One vector is turned by the same rotation once a tick. Each row is the vector after some number of ticks, and that number follows the row.
The counts run from 0 to 331.
[133 109 187 114 118 113 124 138  92 109 137 110 130 139 164 120 110 113
 120  70 131 115 134 173 127 110 163  94 174 153 123 125 140 105 146 104
  72 138 149 135 147 147  99 129 137 134 118 142 172 161 132 151 140  88
 142 140 179 142 100  93  74 148 164]
163
[159 131 143 135 138 115  83 128 165 119 146 109 145 147 161 108 135 119
 107 126 160  84 174 141 117  95 150 134 147 145 150  90 153 131 119 119
  77 124 181 155 156 138  63  97 139 103 186 166 129 140 159 122 103 130
 160 137 129 148  93 105 118 168 131]
219
[105 102 200 120 123 103 113 140  92 116 143 123 129 142 157 127 108 148
 121 100 112 101 164 164 106 115 171 116 170 160 137 121 147 107 144 116
  96 133 156 112 139 163 103 104 144 113 131 125 158 161 139 167 112  91
 155 138 165 136  98 112  73 169 162]
168
[138 131 165 112  95 120 125 136 103 128 130 107 144 150 191  95 100 105
 113 115 145  92 168 164 125  94 173 124 168 179 118 117 134 157 144 124
  86  82 138 146 159 169  62 108 113 124 125 145 172 127 161 140 128 130
 138 125 132 139 102 104  92 142 153]
322
[113 118 206 137 117 111 121 124 117 130 138 122 181 177 166 129 117 124
 143 124 151 105 156 144 150 117 196 152 180 171 162 118 141 113 138 128
 100 108 128 146 124 128  79 109 141 101 121 112 167 147 161 156 143 104
 153  96 153 135 123 116  94 173 114]
331
[154 123 118 120 130  96 105 160 173 111 123  94 154 128 166 118 118 131
 123 106 154 107 152 155  79 127 191 117 130 126 171 145 142 142  97 109
  91  96 161 151 132 141  94 104 153 101 216 131 133 147  99 105 108 105
 176 103 135 119 128 143 100 119 153]
96
[107 172 152 138 106 144 143 121 151  84 144  64 111 183 152 125 130 125
 127 148 151  91 161 162 134 134 155 106 155 142 149 119 125 113  93  90
 115 126 107 161 111 134  97 128 144 112 152 131 148 134 160 117  86  86
 133 121 134 122 150 122  45 138  96]
129
[170 155 113 171 126  90 116 147 116 127 148 121 118 131 176 118  82 132
 131 157 156  90 160 140  92 100 178 137 157 138 156 151 130 139 121 117
 100 112 148 127 150 216 104 146 139 122 135 150 135 169 133 170 120 143
 137 115 145 138  97 125  71 108 151]
193
[146 105 126 134  82 127 126 138 149 110 129  62 125 165 166 152 114  93
  92 119 146 114 143 161 106  86 157 145 147 130 142 126 102 114 100 115
  93 121 157 103 131 138 128 108 105 127 209 159 176 126 143 127  98 118
 148  98 145 130  94 112  92 143  97]
109
[112 169 161 127 101 139 136 115 150  93 139  53 109 173 150 125 144 137
 122 123 161  96 168 163 143 139 143 107 149 154 152 115 132 117  85  89
 103 137 111 177 123 128 101 134 151 113 169 140 146 133 156 107 100  85
 144 123 136 121 153 120  50 130 116]
128
[185 128 127 156 145 126  94 171 144 114 127 102 135 121 163 134 130 147
 118  88 141  96 150 153  92 141 180 130 158  98 157 131 174 141 143  97
  92 104 153 129 165 156 117 140 155 115 194 169 142 147 103 107 119  97
 142 116 140 107 115 117  84 132 144]
88
[144 129 135 151 137 101  85 125 173 109 149 126 144 155 161 114 130 115
 114 149 155  77 169 138 110  90 164 139 161 145 152  93 151 125 117 129
  84 113 180 148 141 137  55  94 136 102 169 150 133 143 168 127  85 140
 162 132 120 152  95 111 117 166 109]
220
[148 123 134 118  89 126 120 151 161 106 134  69 144 170 167 140 116  89
 101 118 153 124 132 166  95  97 172 145 136 133 146 137  89 126  85 111
 102 116 146 117 121 124 120  99 114 115 222 136 160 130 135 133  97 102
 151  84 150 125 103 123  97 138 100]
105
[156 188 109 151 119 111 133 127 142  90 138  87 124 160 148 103  85 106
 132 126 176  97 144 134 133 111 146 113 163 141 157 132 114 104  83  91
  92 107 121 174 164 170 120 159 132 145 136 133 126 152 152 164 154 139
 101 116 164 144 107 112  64 126 128]
28
[129 140 130 178 133  92 123 143 162  84 138  91 135 126 128 114 129 151
 118  95 159  89 160 140 123 149 200 113 194 111 161 125 195 124 142 106
 125 102 133 165 136 141 108 153 167 136 143 131 148 129 110  95 121 108
 155 111 124 130 141 134  74 136 131]
249
[115 147 163 116 145 106 109 135 125 108 138 104 168 153 131  81 116 131
 120 104 159  99 169 127 133 134 175 139 168 166 146 104 161 132 118 129
  87  88 142 163 168 144  97  84 136 104 155 116 127 127 165 150 161 115
 139 100 162 131  98 118 102 191 156]
45
[122 127 209 128 124  96 101 125 118 124 135 110 142 155 129 151 105 175
 130  99 142 120 164 140 113 134 161 134 145 159 185 125 142  83 110 115
 102 133 152 135 142 149 115 120 166  97 158 108 122 170 122 188 129  96
 152 135 170 140 126 125  83 158 162]
175
[122 140 139 123 122 146 130 176 174  75 143 103 131 164 131 103 119 105
 114  83 132 106 123 176  79 137 201 102 164 109 144 134 133 127 113  84
 113 112 132 136 123 128 115 116 162 122 181 112 144 132 113 128 106  75
 141 111 155 128 113 130  84 144 108]
259
[142  99 127 139 121  95 133 157 152  90 131  92 118 131 141 145  97 112
  95  78 117 114 139 171  74  94 196 100 175 117 145 135 122 104 122 117
  95  89 182  93 130 158 132  94 121 138 162 119 154 128 109 134 107 117
 136 123 160 135  96 131  95 149  97]
268
[138 150 153 119 120 165 137 132 151  93 141  59 102 147 133 113 100 147
 102  88 128  96 204 160 100 135 176  96 161 169 129 119 126 128 136  98
  99  96 169 144 137 172 120 104 135 134 141 136 136 103 136 132 108 130
 118 149 144 147 139 104  66 144 116]
140
[154  97 126 135 121  83 127 146 151 100 127  78 120 118 141 147  99 122
  91  57 131 121 149 164  85  98 187 100 168 126 149 138 131  94 121 121
  86  94 190 106 135 155 137 103 124 145 168 123 154 133 105 131 119 119
 148 125 161 137  97 134  98 141 124]
269
[155 150 165 174 104 110 113 148 126 123 155  79 141 159 128 138 135 145
 114  95 179 118 136 131 136 148 207 162 173 115 153 160 149 117 125 128
 113 131 114 143 147 149 128 151 169 128 173 134 139 143 104 162 153  74
 154  89 145 113 107 134  92 136 139]
76
[188 132 133 189 135 129 109 166 132 112 143 106 135 140 154 152 131 138
 126 100 149 102 126 141 117 145 200 148 176  91 158 143 161 121 143 103
 104 113 130 120 158 161 138 156 159 119 168 159 145 148 111 132 142  90
 122  97 148 105 118 123  70 137 106]
83
[154 141 164 178  97  82 115 130 128 131 166  90 135 151 122 134 130 147
 101  98 183 117 150 132 132 129 212 153 172 137 148 166 152 129 124 143
 109 134 123 153 136 161 103 141 174 131 156 128 125 138 100 164 143  86
 170  99 131 126  96 147 102 131 152]
72
[133 144 159 188  93  95 120 147 130 128 164  98 131 170 130 127 125 141
 114 131 161 103 141 131 120 129 220 169 176 123 149 151 146 128 127 141
 138 124 103 124 135 157 108 146 164 117 159 125 142 136 117 176 125  91
 155  91 127 120  95 147  93 146 125]
74
[167 145 153 177 106 148 106 166 127 118 143  95 128 162 139 136 136 141
 113  95 155 101 132 147 108 149 194 163 170  99 144 139 159 133 140 103
 122 126 113 115 156 155 130 152 162 123 197 157 150 134 117 147 129  80
 122  98 135 112 102 116  75 151 126]
81
[154 122 134 152 145  80  94 113 179 113 154 121 149 145 153 122 139 108
 119 143 165  86 167 128 121  85 175 129 158 145 165 105 143 122 117 132
  77 109 189 166 142 138  58 103 138 110 157 148 131 146 155 115 106 140
 161 129 128 146 110 118 109 156 107]
221
[161 116 111 167 142 113 106 171 150 108 130 127 130 130 178 129 123 135
 123 126 128  80 150 155  69 130 193 126 161  95 166 121 169 139 133 100
 110  94 154 120 145 164 107 125 153 106 185 154 148 152 114 110  92 109
 144 108 120 109 122 132  83 137 124]
90
[128 165 139 151 120 138 155 116 157  84 147  68 114 173 151 140 131 119
 134 138 156  91 158 158 140 136 171 100 166 143 153 127 120 103  95  93
 105 129 120 165 111 140 106 139 146 116 134 135 145 138 158 112 107  89
 129 115 140 117 163 125  45 132  76]
130
[125 115 186 131 119  91 129 116 109 132 139 106 181 152 167 124 114 121
 140 108 155 109 168 143 156 118 194 136 173 180 153 126 144 122 138 139
  82  99 143 166 133 142  74 111 134 110 117 123 163 145 155 136 159 110
 159  94 154 140 135 114  94 154 143]
328
[177 167 136 133 102 138 140 135 149 108 119  94 138 173 182 134  92  95
 129 110 157  97 149 144 137 112 164 119 162 161 170 144 106 120 107  95
  82  64 129 163 160 164 101 137 123 122 140 135 134 139 140 150 148 139
  86 125 149 142 130 118  84 120  98]
312
[139 134 168 171  91  89 106 129 126 128 172  96 113 157 123 117 129 151
  88 116 170 102 158 135 117 112 203 149 166 144 134 147 155 139 136 145
 116 132 127 139 146 165  79 126 174 131 161 132 125 134 119 172 114  95
 174 126 112 137  80 142 109 137 155]
69
[131 145 140 126 129 140 126 166 174  78 140  88 141 151 127 101 126 112
 113  63 149 115 127 170  90 146 197  93 158 113 149 140 140 122 112  79
 106 112 136 158 135 124 113 125 165 128 180 117 139 137 104 119 126  70
 151 111 154 127 129 128  86 137 127]
258
[181 157 128 173 119 108 112 154 125 128 149 126 104 145 171 142  84 127
 128 144 149  87 147 136  97  99 166 133 155 130 162 148 116 115 120 103
 102 119 152 118 153 204 107 158 149 125 144 160 125 175 129 184 116 142
 115 138 145 143  94 117  68 108 132]
189
[187 132 130 142 158 125  81 140 152 115 139 111 166 143 170 132 130 110
 126 115 159 100 152 135 134 111 151 143 154 132 159  97 143 119 119 109
  54 119 177 148 168 132 100 117 125 110 181 176 135 156 166 114 141 127
 130 111 156 133 102  89  97 169 110]
214
[120 134 196 150 116  99 118 136 132 116 144 131 137 172 140 157  98 164
 142 126 135 103 152 135 110 123 168 138 160 149 199 129 135  77 101 113
 117 121 141 124 130 157 116 126 165  93 152  98 118 174 125 199 115 108
 137 131 164 138 125 135  76 160 123]
177
[130 134 154 134 147 101 108 113 134 104 148  76 105 121 133 144 100 168
 112 118 138 111 194 148 103 114 139 109 133 159 161 118 119  88  99 105
  91 149 189 134 130 175 135 117 140 120 160 144 120 158 146 153 110 127
 148 144 173 138 121 111  50 153 143]
13
